(in the rows, 128 means zero)
Each path below is one point turned by a fixed rotation once a step. After each direction that follows a path, write how fast that rotation turns it, in degrees per step (0 if it stays still).
Each turn is a multiple of 5 degrees from 10 to 175, or 0.
Each row of a path follows its step; steps can be skipped.
path 1
step 1: [127 149 128 123 134 129 126 128 125 128 131 122 135 126 130 132 126 130
 129 127 122 118 128 119 125 122 130 136 123 129 127 129 135 136 120 131
 120 134 127 128 129 132 136 125 126 123 129 121 126 120 124 130 124 135
 127 126 136 134 127 123 134]
step 2: [125 135 128 114 133 128 128 131 126 140 129 129 135 134 129 127 126 125
 132 126 120 129 134 125 118 131 119 130 121 133 125 122 133 134 118 124
 121 122 126 127 130 118 127 128 125 126 126 119 129 120 126 133 130 123
 120 128 136 131 122 131 125]
step 3: [129 137 121 125 135 124 136 126 123 125 118 122 131 124 131 126 125 122
 124 127 122 133 135 128 126 135 117 130 132 124 129 121 145 127 121 127
 124 121 129 124 129 128 134 130 124 128 127 123 129 122 139 126 129 127
 124 134 137 117 128 133 126]
step 4: [125 144 123 125 129 133 134 120 129 124 130 119 138 131 128 130 121 123
 124 127 123 123 131 122 130 134 124 132 128 129 125 127 131 123 123 131
 126 136 125 124 121 138 140 128 118 126 122 126 124 123 131 126 121 137
 122 128 133 132 124 128 125]
step 5: [130 138 127 113 131 135 121 128 127 129 129 135 141 131 119 129 129 129
 134 128 123 130 132 126 126 125 117 140 126 132 125 130 132 131 126 132
 129 123 120 123 127 131 132 128 125 127 120 121 125 125 130 128 130 127
 121 124 132 138 120 130 122]
step 6: [124 141 127 116 129 125 126 130 123 126 121 127 138 122 136 123 123 125
 130 125 133 133 128 132 123 127 123 128 133 128 132 123 143 136 123 129
 131 118 127 131 131 132 131 126 131 132 129 122 126 122 130 127 126 128
 127 121 138 126 122 134 120]
step 7: [127 134 124 119 127 126 134 126 129 128 136 121 128 127 136 131 123 120
 129 131 126 133 127 125 123 133 125 123 131 127 125 125 140 137 123 132
 127 131 126 124 124 124 142 125 121 134 122 128 115 124 124 122 119 137
 124 129 134 125 123 127 125]
step 9: [127 138 123 125 128 128 122 132 126 131 121 125 144 128 127 130 126 130
 129 123 125 132 139 126 122 132 122 130 125 127 128 122 139 135 114 125
 126 123 129 126 129 136 123 123 130 126 134 133 123 130 127 134 123 132
 134 123 137 133 122 132 119]
step 10: [125 135 120 126 125 127 126 124 124 136 135 123 128 124 132 128 133 135
 132 131 133 132 133 126 126 135 112 123 128 128 120 127 142 135 117 133
 128 125 129 127 122 131 137 123 124 129 131 129 122 119 130 127 125 131
 118 129 133 126 129 132 124]
step 11: [129 140 120 128 130 133 126 127 132 125 129 126 139 130 129 126 132 125
 129 124 126 128 130 127 126 124 123 131 130 132 129 128 139 135 133 132
 130 127 132 119 120 124 133 130 119 126 134 123 125 117 130 128 115 131
 114 132 124 121 120 128 132]
step 12: [131 142 131 125 125 131 118 129 124 121 122 129 136 135 123 133 131 124
 132 132 120 123 136 124 125 129 124 136 128 133 136 125 139 136 122 120
 131 131 129 128 127 129 129 125 121 127 127 131 125 122 121 132 123 131
 129 126 138 125 116 125 128]
step 13: [129 136 132 122 130 126 124 117 124 130 128 123 124 128 124 130 121 129
 132 125 126 129 134 127 129 132 111 126 128 131 125 123 138 138 120 129
 134 130 131 128 132 124 129 124 132 127 129 128 128 117 126 134 130 130
 120 128 135 128 122 130 112]
Directions:
[129 129 130 127 127 128 128 126 127 127 128 130 129 128 127 129 127 127
 126 129 126 126 130 129 128 129 126 128 129 129 128 128 127 126 128 128
 129 129 128 130 127 129 127 130 126 128 127 129 133 124 129 128 128 125
 126 129 128 126 128 128 128]  40
[126 129 127 127 125 128 128 127 127 129 130 128 126 131 129 127 128 127
 130 130 129 126 131 127 126 130 129 126 127 130 127 129 127 128 127 125
 127 129 128 129 127 129 128 128 125 128 125 129 126 129 126 127 131 129
 128 127 128 129 128 126 127]  135
[126 128 126 128 128 126 130 128 127 128 130 126 128 128 130 128 128 129
 128 130 129 129 128 128 129 128 128 127 132 128 129 126 128 127 127 129
 129 128 129 126 128 126 129 127 125 129 128 126 130 129 131 126 126 128
 129 130 125 126 128 127 126]  100
path 2
step 0: [117 129 125 124 133 139 137 133 122 136 135 127 128 126 123 135 126 132
 129 140 131 127 136 111 134 124 133 122 121 134 128 121 126 128 125 133
 131 130 128 123 118 125 123 125 124 134 123 124 125 126 130 122 135 128
 130 127 126 126 137 126 124]
step 1: [116 132 129 118 120 140 124 140 129 127 128 135 130 127 122 131 125 121
 122 133 131 131 127 125 139 124 130 120 126 131 127 118 126 124 133 131
 121 129 134 126 124 128 131 124 125 133 129 135 126 128 130 117 118 134
 125 126 122 133 132 126 133]
step 2: [121 131 129 134 126 135 130 132 128 118 123 127 132 124 123 129 125 127
 125 126 130 129 126 116 131 122 129 127 116 120 125 126 128 119 130 137
 133 128 133 126 135 127 125 121 120 135 134 128 131 133 123 120 124 135
 144 123 129 137 132 134 131]
step 3: [122 131 133 133 122 141 128 132 139 129 130 127 119 137 123 129 128 133
 130 120 132 132 124 125 140 128 125 124 128 131 124 121 134 125 136 127
 137 128 128 126 125 127 120 125 124 120 131 123 128 134 124 120 134 125
 137 124 130 142 125 129 130]
step 4: [118 126 122 135 127 130 122 133 129 132 122 127 115 140 127 133 126 133
 130 129 130 129 127 124 137 119 124 124 127 115 129 123 137 120 128 129
 132 125 130 136 125 137 123 130 121 122 120 137 128 131 123 135 123 130
 134 122 134 129 132 127 131]
step 5: [126 121 132 132 132 126 120 133 129 139 130 121 117 125 125 125 129 131
 129 135 131 132 128 130 135 128 130 123 123 127 116 124 129 129 139 132
 132 126 126 128 126 131 127 126 118 130 125 133 132 139 136 131 128 136
 132 120 140 134 132 125 116]
step 6: [121 119 138 128 131 134 122 126 117 138 131 131 123 125 127 128 118 136
 122 133 131 130 129 130 134 127 134 121 134 128 130 127 140 134 136 134
 126 131 136 136 128 135 121 131 126 132 126 121 121 131 132 125 125 132
 137 119 131 125 125 135 127]
step 8: [124 129 140 133 132 133 132 129 132 132 129 131 133 132 131 120 124 126
 116 135 128 128 127 123 139 128 126 127 122 133 133 128 120 132 129 134
 134 132 135 132 118 138 125 121 117 133 121 122 128 122 129 126 135 134
 134 131 133 128 138 126 134]
step 10: [114 136 131 120 133 135 124 131 122 130 126 131 131 126 129 120 126 130
 133 133 119 136 120 117 142 116 132 124 122 128 132 123 128 125 125 133
 137 126 125 121 127 121 126 122 127 129 127 131 127 126 126 127 124 135
 126 123 129 135 133 131 127]
step 11: [123 129 118 131 132 139 124 138 128 136 131 127 132 129 113 135 122 128
 129 132 132 129 127 121 131 120 125 126 124 133 126 119 131 135 133 135
 135 135 127 126 132 128 129 126 129 129 128 131 129 127 118 113 128 131
 133 124 132 139 135 130 126]
step 12: [120 130 119 132 129 140 119 131 131 122 131 126 121 134 127 133 122 136
 126 133 129 130 129 125 138 125 135 123 129 120 125 122 124 124 129 129
 125 128 136 129 126 129 121 133 125 136 129 133 129 137 124 119 129 138
 133 130 125 142 123 126 135]
step 13: [126 120 140 134 123 140 120 130 132 134 126 122 113 130 126 132 123 123
 132 128 127 122 131 126 130 127 130 117 120 118 126 127 129 123 128 130
 132 132 133 128 126 126 126 121 119 130 128 134 140 131 125 127 124 128
 139 126 128 137 133 132 129]
Directions:
[129 132 126 127 128 129 129 125 127 127 132 128 129 127 127 129 128 127
 129 129 127 128 128 128 130 131 127 127 127 128 129 127 128 130 127 130
 128 128 128 128 127 126 128 128 127 127 127 130 128 125 127 128 126 130
 129 130 126 128 127 129 127]  35
[128 129 127 127 127 126 126 127 128 126 127 128 129 127 127 129 127 131
 128 129 127 129 128 125 128 129 129 130 128 127 125 130 125 125 126 128
 128 126 129 130 128 130 125 128 130 128 130 130 128 128 127 130 127 130
 128 126 127 127 128 128 127]  140
[130 126 128 129 129 129 127 125 128 129 125 126 126 128 129 130 128 129
 126 128 128 126 129 129 128 127 127 127 128 127 128 129 127 130 128 130
 129 127 130 126 128 129 128 129 128 127 126 130 125 129 128 128 128 127
 126 128 127 131 126 130 125]  45
[128 127 126 129 127 129 127 128 130 128 129 126 127 131 125 128 126 127
 130 126 128 130 128 127 129 126 126 129 128 126 128 126 126 128 129 128
 127 126 128 129 131 125 127 128 127 129 128 128 130 128 128 128 127 127
 128 128 128 128 125 129 128]  40
[128 128 127 126 130 127 127 129 128 128 129 130 129 122 129 128 127 125
 128 125 128 129 128 129 129 126 129 128 128 128 128 127 129 129 130 128
 127 128 130 128 131 128 127 128 128 127 129 127 127 127 128 127 127 128
 128 125 127 128 128 128 126]  80
